Each path below is one point turned by a fixed rotation once a step. After each direction that follows a path, write how fast that rotation turns it, in degrees each step (0 if it stays still).
Each turn is a multiple of 5 degrees from 10 to 175, or 0.
Each row of a path follows its step; steps can be skipped.
path 1
step 2: [  9 -17  -1  22  27  17 -22  29   3   8  14  10 -12 -14   5  12  22 -12
   8  -5   1 -12   4 -10 -12   3  19 -15   0 -22   3 -12  24   5 -17 -14
  -9  -2  15 -13  40  18 -11  -5]
step 6: [  9 -26   1  -6   9 -15   3 -29  20  12  -7 -22   0  19   4  -7 -11  23
 -12  -6 -13  14  -2   7  34  -6 -23   2 -23 -10  -6  24 -32  -3 -10   2
  11 -12   6  14   7   4  22  11]
step 7: [ -2  18 -10 -16 -12   3 -20  10   2  -8   8  34  31  13 -14  17   0  -9
 -22 -47   7  29 -10   5 -14   2   3 -11  11   9  -5  -4  17  -3  11  -6
   4 -13  15  -5   5 -10 -13  17]
step 8: [ 13  -8  13 -22  15  30 -22  30 -16  10  -6  -7 -38  12   8  -6   8 -14
 -14   7  13 -29   7   1  11   5 -19   3   6  -9 -14  10 -14  17  -4   8
  -3 -14  13  29   5   9   8  -5]
step 10: [  9  28  -1 -27  16  -5 -17  23  10  -3   9   5   8  -3  -9   0  -8 -38
  -2 -25  -2  -3  -1  -5 -34  23   1  -3  -2  10  -6 -10   0 -13 -31   0
 -21 -16   0   9  -7   8 -31   0]
step 11: [ 17 -35  18   1   3   3 -17  11  12  15 -18  -8 -23 -25   8  -1   5  14
   1  14  39 -25  13   3   5 -13  15  -1  22 -10  -9  17  -9  -4  17   8
  12  -8  -4  -1   0  27 -13 -12]
step 12: [  8   1  -7  -3  13 -16  -3  -8  29   1   1 -14  11  18  -4  -1  10  33
  31 -10  -1  31  -5  -9 -27   5 -13 -14 -30   0  15   3   8   1 -19  17
   4 -15 -24 -10  -8 -21   2 -15]
step 13: [-10   9  14 -17  -1   2 -28   6   0  24  -3   4  -5 -11  -5   7  -9 -12
  19 -21 -15 -11   2   1 -11   1  26 -12  15  -4  -8  -3 -15 -31  -2  -6
 -28   9   7  -7  36  10 -25  33]
step 16: [  7  -9   5   1 -27  44 -10  15 -14   7 -23   5   5  -2   2 -10 -13 -38
  -3 -37  -4 -18 -17   1 -15 -13   0   8  -6   0   3  18  -3 -11 -14 -12
   0   9  14 -11  20  12  -1  19]
step 17: [ 16 -25  21   8  22 -14  10  -6  -6  -3  -7  10   5  12  21 -10  12   8
 -24   3  14  20  11 -11  18  10 -26   7   7  16 -14 -11  -2   8   1  16
  17 -27 -14  15  21  32  14  -7]
step 19: [ 17 -22  18 -12   0 -10 -22  13  -1 -12  -8  19 -14  -3   2   8  11 -17
  -7 -45  12 -16 -24  -1 -10  -7 -19  -2   3  -4  -7  20   1  12  -4   7
 -21  33   3  22  11  24  -2  -5]
Speeds:
[ 3 -4 -6 -6 -9  3  2 -4  7 -7  8  5 -2 -3 -7  0  6  6 -5  1  4 -1 -3  2
 -2  7  3  0 -1 -2 -2  4 -6  3  4 -6 -1 -3  3  2 -5  6 -7 -3] => 95
[ 0  4  6 -2 -1  0 -5 -6 -3 -3 -4 -8  2 -8  1  6 -6  8 -4  3 -1  0 -5  1
 -2 -1 -1 -3 -5  4  4 -5 -4 12 -1  2  9  0  0  2  4  6  0 -2] => 130
[  4  -2  -5  -1   3   1   0   3   4  -3   8  -2   0   4   4  -5 -11   6
  -4   5  -8  10   0  -5   1  -2   5   3   2  -1  -2   8  -4   0   2   6
   4   3  -7  -2   0  -3   1  -6] => 125
[-4 10 -5 -1  0  2 -4 -1 -1  9  7  3 -4 -7 -3  4 -5 -2 -2  0  3  4 -9 -8
 -2  6 -7  2  1 -4 -2 -1  5 -2 -4 -1  2  2  2 -8  3 -3 -6  2] => 130
[-4 -5 -3 -1  0  1 -2  9 -2  8  3 -5  3  0 -5  0  6  4 -9  7  2 -4  1  0
 -7 -5 -3  2 10 -3  2 -7  2  6  5  3 -1 -7 -3 -1 -5 -3  4  0] => 110
[  5   0   3  -6   0   2  -4  -1   0  -3   6  -4   3  -1   1  -5   3 -16
   1   0  -1   2   2  -3  -2  -6   5  -6  -3  -3   0  -4  -3   9   7   0
  -3   2   2  -5   5  -7  -8   2] => 130
[ -3  -4   2  -5  -3   1  -1  -3   1   3   0  -4  -5   0   2   0  -5  -3
  -3   3  -2 -13  -2   8   2  -5  -4   7  -3  -1   7   4  -8 -11   6   3
   4  -1   3  -6   0  -3  -5   1] => 145
path 2
step 0: [  3 -13  -5 -16  -1  -2 -15   7   6  12   0 -26  -7   1 -19  -1 -13  -3
  17  13  37 -25  14  -2 -30  -5  -8  18 -15   6 -13  12 -45  14  13  -6
 -21 -19 -12  20   2 -10  -6   4]
step 1: [ -1 -14 -16   1   9 -12 -11  -8  -8   9   4  -2  17   0   9   1  31   5
  -2  -2 -24  24  21 -33   5  30  -8  10 -14 -33  -2   9 -14  21   2  23
   4   5   7  26  25  22   0   0]
step 3: [-15  13   6   9  18 -15  37 -22  -5 -25 -23 -13   0  -8  -7 -11 -20 -12
  21  15  12 -27   4   4   8  -7  -5  25  -6  14 -26 -15 -11   6  -4  -2
  26   4  27   1  -8  -8 -13  -9]
step 5: [-12 -17  22  -4 -35   3   4  40 -17   5  13 -24  -6 -11   5 -19   9  25
   4  -6  -1  -7  12 -11  -1 -11   6  -7  15 -14 -17 -11 -11 -13  25 -18
 -20 -12 -14  20  -9 -10   6  23]
step 6: [  2  -9  -5 -15   2 -22  12 -22   3  30  32   3  10 -10  15 -20 -11 -11
  -1  13  -7 -13  19   4  25  -2  15  26 -17   0 -26  -3  20   2  -1  27
  -5   8 -13  22  23   9 -14   6]
step 9: [ -8  27  13  -5  24   5  -1  -2 -18  18   5  -1  -9  -8   8  -2  -5  11
   4   6 -32  -2  21   5 -10  -5 -18 -18  11 -17  -3 -12  -8   8   9  -5
  23   9   1   2  43  30 -29 -24]
step 11: [  6 -14  -5 -14  20  12   7 -33 -22  13  16 -23  -2 -21  -1  10 -16 -11
  20  -1  26 -23   9  21  24 -14   5  -3  -8   5  -3   4  -1  13  19  10
  -8  -3  -1  21 -38 -22   2   1]
step 12: [ -5  18 -12 -11   9  -9 -14  -4  -7   9  -3  15  16 -37  -8  19 -11 -12
  29  -3   8  21  -9 -12 -20   1 -14  10  -7  -7   4  32  -8  14   8  -2
  -1   2  -6  15  40   8  25  23]
step 13: [-13   6  -8   3   6 -21 -14  31 -28   9 -25 -11 -10  24  -4 -12  43   7
  -5  10   6  30 -11 -16  19  11  20   6  19   5   1   2 -18  -2   7  -5
  -7  12 -24  13   3 -13  -9  10]
step 15: [-17   6 -21  -6  28   7   2   3  27  -1 -13  -3  11 -31 -16   5  -5 -11
   4 -14  -8 -10 -22   4  11   3 -13  14 -19 -24 -12  -4 -10 -32  -8 -32
   0   0  17 -30  -4  18 -12  -1]
step 16: [-18 -11  14   5  -4  -2 -20  -7 -21 -24  11  -4 -27   2   5 -15  29 -12
  11 -26  25 -20   2  17  10  -3 -21   7  18 -33  -2   7 -13  -9  17  -9
  -2   1   2  14 -21 -11  24  -8]
Speeds:
[ -5  -3   2   4  -4  -5   5   4   2  -6   4  -1  -1  -4 -14   3   3   4
  -1   5  -2  -2  -2  -3  -1  -4   2  -2  -8   1  -2   1  -1   3   8   6
   7   1   4  -6   3   2   7   6] => 155
[ -4   1  -6  -5   1   3   1   4  -2   0  -5   1  -2  11  -5   6  -5   5
  -2   4  -5  -6   3   0  -6 -11   2   1   5  -7   1  -3   1  -9   3  -2
  -2   2   7  -1   1  -1  -8   0] => 70
[-5  1  0 -1  2 10 -2  0 -2 -5 -1  1  8 -3 -4 -2 -9 -9  0 -3  8 -2 -1 -2
  3 -5  2  6 -9  1  5  3  3 -7 -3  5  6 -2 -1 -3 -5 -4 -1 -6] => 90
[-1 -2 -6  1  2 -1 -4  0 -7  8  4  3 -1  3 -9  1  1 -2  3  3  4  7 -3 -1
 -1  5  1 -1 -4 -3 -5  3 -7  3 -4 -9 -2  5 11 -1 -4 -3  4 -8] => 25
[-3  6  1  0 -2  2 -6 -6  0  3 -4 -1 -6 -4 -2  5  7 -9  3  5 -6 -4 -7  4
  3 -2  8 -4  4 -7 -1  7  4 -2  2 -1 -1  2 -8 -9 -1 -2  3 -1] => 10
[ -4  -4  -2  -7   3   0   0  -1   2  -2  -5  -6 -10  -4   0   2  -1   1
   2  -4   5   6   4   5  -8   3  -6   5   7   3   0  12  -1  -4   2   4
   3  -5   4  -4   0  -1   4   1] => 90
[  3  -3   2 -10  -5   3  -3  -3   4  -2   4   1  -1  -4   4   1   0   6
   2  -8   9  -1   5  -1   1  -4   4   3   0  -4  -4  -7  -4   2   7  -5
  -1   7  -2 -11  -1   5   2  -5] => 65
path 3
step 1: [-12 -17  -2  -5  19  -3  13  12 -20  -4  -7 -17  18  -9   5   1  13 -28
  34  29 -18  -2  12 -26 -18   6  -3   2  -5   4 -10   3  14   4 -32   3
   2 -19   0  33   1 -19  -2 -16]
step 2: [ 13  19   0  46  -1   7   1  -6 -28  25   6   3   2  -7  15 -15  14   2
  12  23   8 -17  22   5 -30 -28  -2  -3   9 -14   1  25   4  11  -4  13
 -11  -6  -7   9   6  13 -24  -1]
step 3: [-11   6 -38  19  36 -29  -6  -7   0   9   7  -3  12   3  14   8  -3   2
   5   2 -16  14  14 -23 -11  14   4   0  12  10  -2   8 -14  18  26  21
  29 -13 -21  -6  15   5 -16  -5]
step 5: [ 16   7   5  -8  11 -37 -13  14 -21   5  -6 -22  17   2 -22  -3   3 -25
  19 -10  -9 -19  13 -13   2   4 -12   2 -15   4  -6  26   6   5  -9  10
 -19 -32 -22 -10   0 -21 -18  20]
step 9: [ 18   8  -3  -2  10 -21  -7   7  -3  19  18 -10  -2  -7   5  -7  25  17
   9  11 -12  15   9 -13 -20 -25 -11  -6  15 -13   7  -4  -4  14   0  29
 -29 -15 -27 -14  21  -3 -36  10]
step 10: [ 18  -8 -20  25  18 -22  18   7  -2   0  11   2   7 -13   9  -7  -6 -26
   6   5   0   5   0 -13  -1  -6  27  -1 -22   8  16   8 -10  -1  15  25
  20 -33  -3 -42   4 -21   0  -4]
step 12: [ 25  11   9 -17  20 -12  -2  18 -16   3   9   0  17 -25  -2  17   5 -11
   2   2 -27 -41  13   4   2  -8 -15  17 -13   0   3  13   4   1 -24   6
  30  -4 -33   5   6 -12  -4 -11]
step 14: [ 23   5 -10  17   2  -5  -1  20  -1  26  -3  -1  12   2  15  18  19  -8
  13  17 -14   8  26   4  20  -5  18  -4  -4   7 -18  -5 -49  20  -2   5
   8  -3   1 -26  29   1  -7   0]
step 16: [ 14  -7  -7 -12   8   9   3   9   4  15   8  15   0 -40  -5  -4  35 -11
   4  10  24 -17   9  -8  -9  -6  -8   1   4   8  23   9   2  20 -20  13
  -8 -28 -27 -25   3 -25 -16   6]
step 18: [ 14   9   3 -17  12  15 -16  -6 -21  -1   9  -2   3   8  27  -1 -17  21
  11  -8   1 -22   5  17  -1 -16   1  15  15  20 -11  10 -35  27 -15   6
  33   2  -9 -29  18 -11  -9   2]
step 19: [ 14 -12 -10 -42  10 -20   1   1  -7  -9   7 -13  29 -11  13  25  14  -5
   5  15 -21  -8   8  13   8  19   5 -18 -13 -12 -10  21  -1   6 -25  25
  -1  14  -3  -6  27 -12  10 -11]
Speeds:
[  0   1   0   4  12  -2  -1   3  -1   2   3   1  -4  -1 -13   5   5  -3
  -4  -3   0   1   2  -3   7   3   4  -5   0   7  -5  -1   4   4  -4  -5
   6   1  -1   1   9  -4  -3   6] => 160
[-3  0 -4 -6 -5 -3  2 10  3  2  3  5 -1 -1  6  3  4 -2  0  3 -4 11 -3  6
  2  6 -3  1  4 -6  5 -3  0  9 -5 -6  0 -3  1  6  3 -1 -5 -2] => 140
[ -3  -7   5   2  -2   4   0   7  -2   2  -3   0   5   4  -4  -4   8   4
   3   7   1  -1  13  -1   1   2  10  -1   2  -4  -1 -10  -2  -3  -1   3
   0   5  -2   6  -1   3   1  -2] => 55
[  1   4   1   4 -11   0  -4   0  -3   9 -10   3  -2   6   0  -4  -1  -4
   0   0   2   2   6   1   7   2  -3  -6  -9   4   0  10  -1   2  -1  -3
  -4  -3  -1   3   3   4   2  -1] => 120
[ -3   0  -5   5   7   7   1   1   2   8  -3   1  -8  -4   4   2  -1   6
  -2  -1  -3   3   3  -4  -4   0   1 -15   4   0   4  -3   1  -1  -2   3
  -4  -9  -2  -3  -7   1   1  -2] => 55
[ -5  -3 -10   8   4  -3  -1   4  -2   5  -1  -5   0   8  -4  -3  -3  -7
   0   2  -3   3   3   3  -6  -7  -8   5  -3  -6  -3  -1   3  -8   3  -3
   2  -1  -4   1  -1  -4  -8  -1] => 10
